One turn moves every row onto another: examples first, then more rows asked:
tov: -1.143 3.092 -4.541 -1.402 -0.317 -1.883 1.045 2.266 -0.459 -1.826 2.537
 -0.151 3.679 -3.644 0.330 0.751 0.931 0.293
vokur: -3.800 -1.129 1.415 0.237 0.533 -1.092 -3.428 2.231 0.719 2.420 1.009
 1.398 4.860 -1.836 -1.709 -0.598 -0.106 0.764
rim: -2.175 -2.364 -1.201 1.491 -0.954 -2.330 1.911 -0.710 2.281 3.944 4.038
 -3.444 5.899 -1.592 -1.104 -2.596 -0.609 1.578
Bokof: -0.202 -1.166 -3.740 2.054 2.369 -0.738 0.936 2.002 -2.108 -0.759 -0.355
 -1.591 3.266 -2.173 -4.625 0.169 1.221 1.359
lupur: 0.380 0.496 -2.473 -0.464 4.826 -2.265 1.129 3.425 0.237 0.803 -0.089
 -3.753 3.582 2.774 0.668 -1.801 0.604 0.675
nunof: -2.549 1.714 -3.648 0.335 -0.289 0.600 -0.179 1.599 1.384 4.561 0.005
 -4.274 1.806 -0.096 4.329 -1.251 -0.382 0.611
dilel: -3.540 -0.389 -1.096 -0.304 -1.196 -3.877 0.885 1.324 -0.233 3.624 2.489
 0.270 4.543 2.973 0.458 -1.406 0.784 2.233
sobef: -1.440 3.347 -3.380 -0.691 0.001 -1.806 0.440 0.313 -1.206 -2.303 2.381
 -1.458 3.730 -4.034 0.867 0.665 1.910 1.136
Nif: 2.978 -1.581 -2.760 1.653 -0.538 0.754 2.024 3.043 0.409 3.164 2.008
 -0.607 3.626 -3.688 1.216 -3.726 0.499 0.972
Danor: 0.714 0.995 -1.165 -0.118 -1.841 2.075 1.680 0.528 0.740 3.475 1.848
 -0.146 3.476 0.292 0.538 0.995 -1.794 -1.122
sibag: -1.109 -1.110 -3.411 2.308 4.358 -4.535 -0.169 2.832 0.153 1.214 0.044
 -5.459 4.229 -0.155 -0.134 -1.485 1.657 2.685
birul: 1.536 1.269 -4.114 1.773 2.242 -1.831 1.938 1.595 -2.263 -1.531 0.346
 -2.751 0.868 -0.734 -0.081 0.433 2.409 1.838
vizog: -2.375 0.403 -4.145 0.933 0.631 0.014 0.214 2.651 -0.158 1.089 3.442
 -0.163 5.783 -3.669 2.493 0.692 -0.417 -2.019
leguf: -2.923 -0.853 -0.529 2.557 -0.891 -0.221 0.346 0.486 0.679 3.734 1.653
 -3.056 6.390 -4.615 -2.597 -1.219 1.915 2.000
rala: -3.108 0.519 -2.164 -1.350 -0.496 -2.350 -0.033 4.040 3.008 -0.258 0.932
 -4.297 4.449 1.372 3.506 -1.586 1.211 0.565
guk: -0.569 -1.162 -4.939 2.081 3.181 -3.106 -0.041 4.879 0.959 1.016 -2.334
 -4.150 3.291 -0.390 -0.354 -1.416 1.457 1.940
zuz: -3.416 0.475 -4.332 1.614 -0.867 -3.494 -2.328 0.823 1.309 1.925 -0.918
 -0.197 1.308 -5.503 0.586 -0.896 0.782 1.987
daniv: -1.133 -1.220 -1.121 1.360 -3.050 -1.723 0.139 1.106 0.079 0.821 -2.282
 0.464 3.017 1.443 3.151 -2.077 2.764 2.632
nam: -3.701 0.124 -3.486 1.601 -1.837 -3.677 -2.575 0.541 1.090 1.146 -1.350
 0.573 1.563 -4.135 0.663 0.229 0.863 2.470
sazeg: 2.856 -2.513 -1.390 1.711 1.420 -2.224 0.650 1.177 2.562 0.617 -1.649
 -3.063 2.212 1.459 -2.278 -0.657 -1.363 1.333
Kir: -3.296 1.685 -1.939 -1.841 0.109 -1.104 -0.233 3.101 1.678 0.301 0.192
 -4.971 3.512 1.530 3.295 -2.425 1.837 1.464
Kesuz: 1.338 -1.887 1.524 0.675 1.210 0.641 -1.667 1.978 -0.538 1.436 1.229
 1.584 3.592 -2.148 1.436 -3.614 0.574 0.141
Lutut: 0.441 -1.780 -3.347 1.466 -2.653 1.846 2.027 0.915 1.671 2.873 -1.982
 -2.151 2.748 -2.217 0.478 -4.174 0.680 1.531
Sul: 1.276 -1.276 0.993 0.260 1.473 0.185 -2.547 1.692 -1.031 1.335 0.780
 1.620 2.355 -1.528 2.537 -3.266 0.191 1.231
Mub: -2.767 -1.390 1.967 0.375 0.858 0.093 -2.329 1.914 0.145 2.747 1.164
 1.019 5.384 -2.331 -2.077 -1.654 0.518 0.012
Feg: -1.184 0.450 -4.226 0.779 1.179 -4.583 -1.178 0.271 0.069 2.964 3.158
 -0.313 0.848 -4.070 2.059 -2.469 -0.617 2.089
Feket: -2.978 -0.532 -1.112 0.329 -2.218 -3.956 1.947 0.227 0.383 3.944 1.915
 -0.964 4.323 2.825 0.500 -1.998 1.421 2.199
foz: -1.057 -1.051 -1.845 1.346 -3.673 -2.174 1.492 0.966 0.814 2.083 -2.028
 -0.266 3.058 1.704 2.241 -2.293 2.704 2.170
getu: 1.751 -2.249 -3.061 2.735 2.832 -2.476 1.262 1.460 -1.654 -1.778 1.923
 -1.730 3.617 -1.990 -2.582 -0.051 0.822 1.210
gomam: -2.486 0.342 -3.345 1.807 -1.114 -0.052 0.009 0.539 1.603 3.544 -2.746
 -3.018 5.001 -4.823 -0.410 -2.774 1.793 2.214
Zesi: 0.783 1.831 1.429 -1.942 -0.866 1.276 -0.983 1.694 2.159 0.940 1.599
 -2.005 1.207 -0.643 -1.256 0.145 -1.232 0.266
fule: -2.811 1.629 -3.097 1.270 1.013 1.943 -0.473 0.223 -2.329 0.754 1.386
 -1.823 4.461 -4.106 3.013 -0.377 1.393 -0.203
kisik: 1.011 -0.964 -3.690 1.081 1.006 -3.243 1.832 1.243 2.071 4.140 3.517
 -2.240 5.558 -3.141 1.730 -3.627 -0.999 1.169
nesib: -1.080 0.850 -3.688 0.066 0.944 -4.382 -1.107 0.280 -0.787 2.782 3.475
 0.659 0.518 -2.152 2.315 -2.107 -1.080 2.756
Pud: -2.022 -0.607 -1.302 1.436 2.686 -2.681 -0.417 2.851 2.165 -1.094 -2.861
 -4.246 5.255 0.972 -0.228 0.524 2.192 0.464
vegal: 0.881 0.929 2.425 -0.968 -1.168 0.114 -1.501 0.722 2.969 -0.228 2.142
 -2.631 2.129 -1.164 -0.513 0.922 -0.692 0.365
Komab: -3.217 -0.067 -2.293 1.812 -1.067 -2.119 -0.671 1.339 3.638 3.202 1.390
 -4.386 4.001 -0.803 4.590 0.726 -0.401 -0.070
Goveg: -0.068 -0.757 -1.431 -0.172 3.449 -1.792 -0.204 1.842 1.873 0.376 2.101
 -2.773 1.121 0.354 -3.453 0.658 -2.562 -0.186
revo: 0.735 -1.129 -0.446 1.556 2.192 -0.067 -1.297 0.188 1.557 -2.001 -1.775
 -3.765 0.229 -1.202 -1.362 0.424 -0.060 0.581
felus: -0.364 0.543 1.126 1.677 -2.289 1.313 0.388 -2.258 0.906 1.820 1.179
 -1.989 4.579 -0.840 1.188 1.905 -0.013 -0.153
fum: 0.372 -1.374 -0.655 1.408 2.063 -1.979 0.094 -0.372 1.498 1.866 -1.344
 -4.397 2.573 1.441 -3.943 -0.506 -0.832 2.245
niz: -1.841 0.413 -3.766 1.772 1.551 -4.116 1.373 2.643 0.137 -0.965 1.445
 -2.556 3.302 -0.964 -2.824 3.090 1.624 0.739

foz -> zuz
dilel -> nesib
And these:
leguf -> rim
Kir -> sobef
guk -> Bokof
Komab -> vizog
lupur -> birul

One turn moves every row onto another: examples first, then more rows asked:
zakiv: 2.545 -1.892 -2.157 -2.539 -1.467 0.366 2.007 3.649 -3.215 1.115 2.385
 0.570 0.166 0.814
galu: 1.379 -1.222 0.297 -1.463 2.093 3.965 3.628 3.079 -1.757 0.984 1.700
 -1.759 3.033 0.959
nagu: 1.199 -1.231 2.140 -5.258 -1.208 2.498 -1.927 0.073 0.950 -1.233 -0.439
 -3.372 2.005 -3.422
Moliv: 1.845 -1.669 -0.416 -0.971 0.867 0.230 -2.107 5.065 1.244 0.356 4.100
 -2.257 0.697 2.661
Vidop: -2.580 0.074 -1.981 -2.145 0.075 0.010 0.415 -0.476 0.151 0.111 0.476
 -3.312 3.020 -3.545
Kubu: 0.620 -1.208 1.887 -4.394 -1.300 1.697 -2.104 -1.123 0.797 -1.877 -0.250
 -3.330 1.662 -2.569
sok: -0.897 -2.016 -0.844 -1.598 1.066 -2.067 -0.923 4.255 1.260 1.370 2.621
 -2.039 -0.758 1.816
vef: 2.208 -2.415 -1.271 -2.741 -1.939 -0.045 2.352 3.742 -2.959 1.688 2.013
 0.152 0.855 1.575
Tubiz: -0.621 1.436 0.405 -1.490 0.117 2.056 3.591 1.800 -1.580 -1.291 4.356
 -1.007 1.038 0.054
sef: 0.654 -4.520 2.190 -2.040 -0.301 -0.099 -3.006 1.740 3.416 1.523 1.953
 -0.469 3.197 -2.457
lesem: 0.191 -0.026 1.369 -1.455 -1.635 0.376 2.348 1.600 0.569 0.472 -1.243
 -2.165 4.747 -4.365
lib: 2.274 -2.478 -1.145 -2.643 -2.239 0.055 1.969 3.815 -2.822 1.864 2.321
 0.386 0.815 1.644
vodor: -0.389 -0.042 1.627 -2.467 -1.347 1.913 2.508 2.555 0.514 5.241 2.321
 0.243 1.042 -0.299
libon: -0.379 -4.826 1.257 -1.993 0.559 -0.387 2.868 3.193 -1.847 0.934 1.615
 -2.073 -1.437 -1.850
Lak: -0.382 -1.861 2.930 -3.818 0.604 1.566 -1.345 4.422 4.260 0.529 2.346
 -2.627 3.753 -0.274
fik: 1.929 -1.915 -1.935 1.591 1.676 -0.802 -0.535 2.417 1.652 -0.545 3.025
 0.555 2.563 0.211
Manal: 1.796 0.550 1.947 -1.065 -2.001 1.839 1.607 1.988 0.666 0.113 -0.063
 -1.949 5.632 -4.000
tib: -1.056 1.940 0.963 -1.902 -1.522 1.414 2.994 1.708 -0.608 0.466 4.915
 -0.375 0.334 -0.258
gez: 0.394 -1.505 -1.499 0.887 0.499 -2.166 -0.795 2.016 2.567 1.531 2.866
 1.340 1.619 -0.117
venu: 0.569 -1.780 2.060 -5.151 -0.988 2.182 -1.574 -0.077 0.631 -1.097 -0.827
 -3.507 1.867 -3.253
kopu: 1.916 -1.830 -2.021 -2.399 -1.959 -0.001 1.637 3.489 -2.998 1.723 2.362
 0.745 -0.246 0.845
pudip: 0.939 -5.530 1.123 -1.420 2.323 0.414 -1.731 1.696 2.242 -0.749 0.987
 -2.032 3.829 -2.148
Sibu: -2.000 -2.739 2.259 -3.663 1.904 0.715 0.139 4.109 3.727 0.069 1.202
 -3.326 3.345 -0.409
veled: 3.665 -3.271 2.735 -1.428 -2.068 2.725 0.379 4.395 -0.906 1.000 4.472
 -0.811 -0.019 -0.906
pubam: 0.952 -1.075 1.844 -4.450 -1.131 1.849 -2.357 -0.948 0.863 -2.011 -0.099
 -3.389 1.936 -2.652
kisis: 0.505 -1.042 1.546 -1.772 -3.641 -1.343 -2.239 1.521 1.078 1.265 1.497
 -3.317 -0.739 -4.095
Zuzu: 2.474 -2.128 0.117 -0.625 0.110 0.911 -1.360 2.254 -1.197 -3.129 1.244
 -5.165 1.281 -3.166
tetov: 1.532 1.508 -0.606 -1.488 -2.272 3.059 -2.130 0.866 1.284 0.001 3.231
 -2.232 4.700 -2.763

Vidop -> vodor
vef -> Kubu
And these:
veled -> Zuzu
Tubiz -> lesem
pudip -> sok
fik -> Sibu
nagu -> zakiv

One turn moves every row onto another: examples first, then more rows asked:
tusal: -4.387 -1.695 1.423 -0.718 -2.467 -0.665 -0.267 -0.287 -5.159 1.827
 -2.141 0.425 -0.251
suve: -0.672 -4.221 1.671 -5.796 -2.277 1.945 -0.561 1.270 -3.360 0.748 -0.782
 -0.748 1.200
Ror: 0.478 -3.617 2.575 -2.821 0.742 4.560 1.734 -0.962 0.210 2.883 -1.618
 0.871 -0.025
bakep: -4.856 1.244 0.321 -0.692 -0.182 1.278 -0.784 -2.115 -0.960 3.378 -2.406
 -1.431 -2.666
Bonem: 1.016 -2.544 0.395 -1.332 1.706 2.620 0.642 -2.487 1.323 -0.896 -1.378
 -2.526 -1.979
kogon: -5.757 1.192 0.057 -1.911 -2.232 0.366 -1.865 -0.059 -1.176 0.869 -1.336
 -0.102 -3.320
luki: -0.572 -2.842 -1.582 -2.801 -1.011 2.320 -2.205 2.133 -1.156 -1.468
 0.670 -0.795 -3.537
Bas: 0.468 -2.429 0.456 -1.704 1.584 3.174 -0.659 -2.361 1.740 -0.656 -2.449
 -1.811 -1.993
lovu: -2.709 -0.354 0.412 -1.304 1.367 0.155 1.869 -2.870 -3.504 -2.609 -1.242
 -0.666 0.897
Bima: -0.334 1.327 1.170 -3.407 -5.667 2.068 0.638 -0.613 0.491 1.069 -0.924
 -1.544 0.541
Tul: -3.111 -0.194 -0.063 -2.604 1.159 -0.104 0.975 -1.673 -5.190 -0.834
 -0.672 -1.601 1.498
Rokob: -3.562 0.781 -0.407 -3.561 1.449 1.173 1.136 -1.163 -4.976 1.781 0.246
 -1.824 1.112
Gebut: 1.455 -0.177 1.564 1.185 -0.755 1.037 -1.611 0.693 -2.213 3.201 -1.111
 1.064 0.190
tetog: 0.092 -3.161 1.108 -4.439 -0.645 4.487 2.083 -1.123 -1.006 3.877 -1.202
 -2.429 0.360
Mami: -0.521 -3.177 0.033 -3.686 -0.760 0.972 -3.073 0.405 -1.089 -3.004
 -1.453 -1.809 -1.319
kadem: -0.614 -1.963 -0.789 -3.736 -0.823 1.738 -1.995 1.943 -0.152 -2.056
 1.448 -0.813 -3.330
Tuf: 0.060 -1.931 -1.647 -2.138 0.541 4.095 0.107 -1.197 0.852 1.158 -0.612
 -3.566 -3.236
Nebe: 0.234 -2.683 1.797 -4.566 0.790 3.655 1.592 -0.745 -1.061 4.298 -0.345
 -2.140 0.328
Kigu: 1.401 -0.390 -0.775 1.111 -4.708 1.576 1.195 0.082 -1.786 0.892 0.091
 -1.041 -1.154
risu: -4.747 -0.640 2.222 -1.261 -3.220 2.044 3.059 -1.963 -0.720 2.531 -2.112
 1.419 -1.214
medi: -0.221 2.114 2.289 -2.586 -1.663 0.853 -3.564 -0.087 0.672 1.569 -2.148
 -0.257 0.472
Zun: -3.529 0.032 1.446 -2.161 0.224 2.193 3.410 -1.005 -1.141 -1.597 0.379
 3.204 -0.115
Zam: 0.710 -3.611 2.733 -3.094 0.144 3.872 3.049 -1.216 0.239 2.194 -0.778
 0.444 0.117
Las: 0.794 1.216 2.323 -0.402 -0.123 0.795 -3.015 -0.110 -0.519 2.871 -1.961
 0.585 0.354
roza: -0.120 -4.072 1.859 -5.348 -1.091 1.136 -0.793 1.613 -3.857 0.971 0.199
 -0.811 1.132
fifif: -0.359 -4.337 1.572 -3.924 -1.420 2.905 -0.189 2.840 -2.487 1.073 0.357
 2.250 -0.521
Res: -4.260 -1.281 0.090 0.751 -2.393 -0.719 -0.248 -1.376 -3.096 -1.074
 -2.251 -0.427 -2.269
Dadef: -5.711 -0.226 1.769 -2.808 -4.009 0.866 0.362 0.475 -1.899 1.516 -1.069
 2.018 -1.576
Toka: -0.434 -4.053 2.063 -4.834 -1.915 2.354 0.558 2.325 -1.735 0.099 1.159
 1.779 -0.318
Pepib: -0.618 2.023 2.151 -4.063 -4.084 1.215 -1.841 -0.197 0.735 0.827 -1.632
 -0.790 0.783
lek: -3.950 2.041 -1.104 -3.488 1.771 2.370 1.329 -0.649 -2.946 2.425 1.095
 -1.309 -0.640
nusi: -4.051 1.101 0.060 -3.084 0.099 2.330 2.017 0.411 -1.136 -0.980 1.766
 2.876 -1.474
Sufum: -2.797 -0.389 1.252 -1.195 1.013 1.487 3.413 -2.821 -1.664 -2.363 -0.964
 1.326 0.506
Botef: 1.712 -0.745 0.123 1.837 -2.678 1.050 -0.132 0.914 -2.844 1.930 -0.281
 0.432 -0.609
tasu: -4.382 -0.485 1.817 -1.005 -0.751 0.904 0.645 -1.754 -3.370 4.784 -2.724
 -0.392 -0.359
tole: 0.571 0.557 -0.169 -1.053 -5.678 2.227 1.920 -0.783 -0.323 0.906 -0.303
 -1.798 -0.606
gavot: -4.375 2.267 -1.184 -3.357 1.193 2.553 1.112 0.206 -1.456 0.613 1.778
 0.560 -2.040
lifut: 0.119 -3.195 -0.072 -3.003 0.027 0.192 -2.576 0.419 -1.776 -2.870 -0.211
 -2.116 -1.541
Kisut: 0.043 -1.032 -0.670 -2.987 1.489 3.502 -0.129 -1.217 1.580 1.256 -0.053
 -3.350 -3.000
morat: -4.091 -0.382 0.672 1.014 -2.011 1.232 2.102 -3.197 -0.455 0.426 -2.719
 -0.415 -2.598

Kisut -> kadem
medi -> Pepib
And these:
Tuf -> luki
Tul -> Rokob
bakep -> kogon

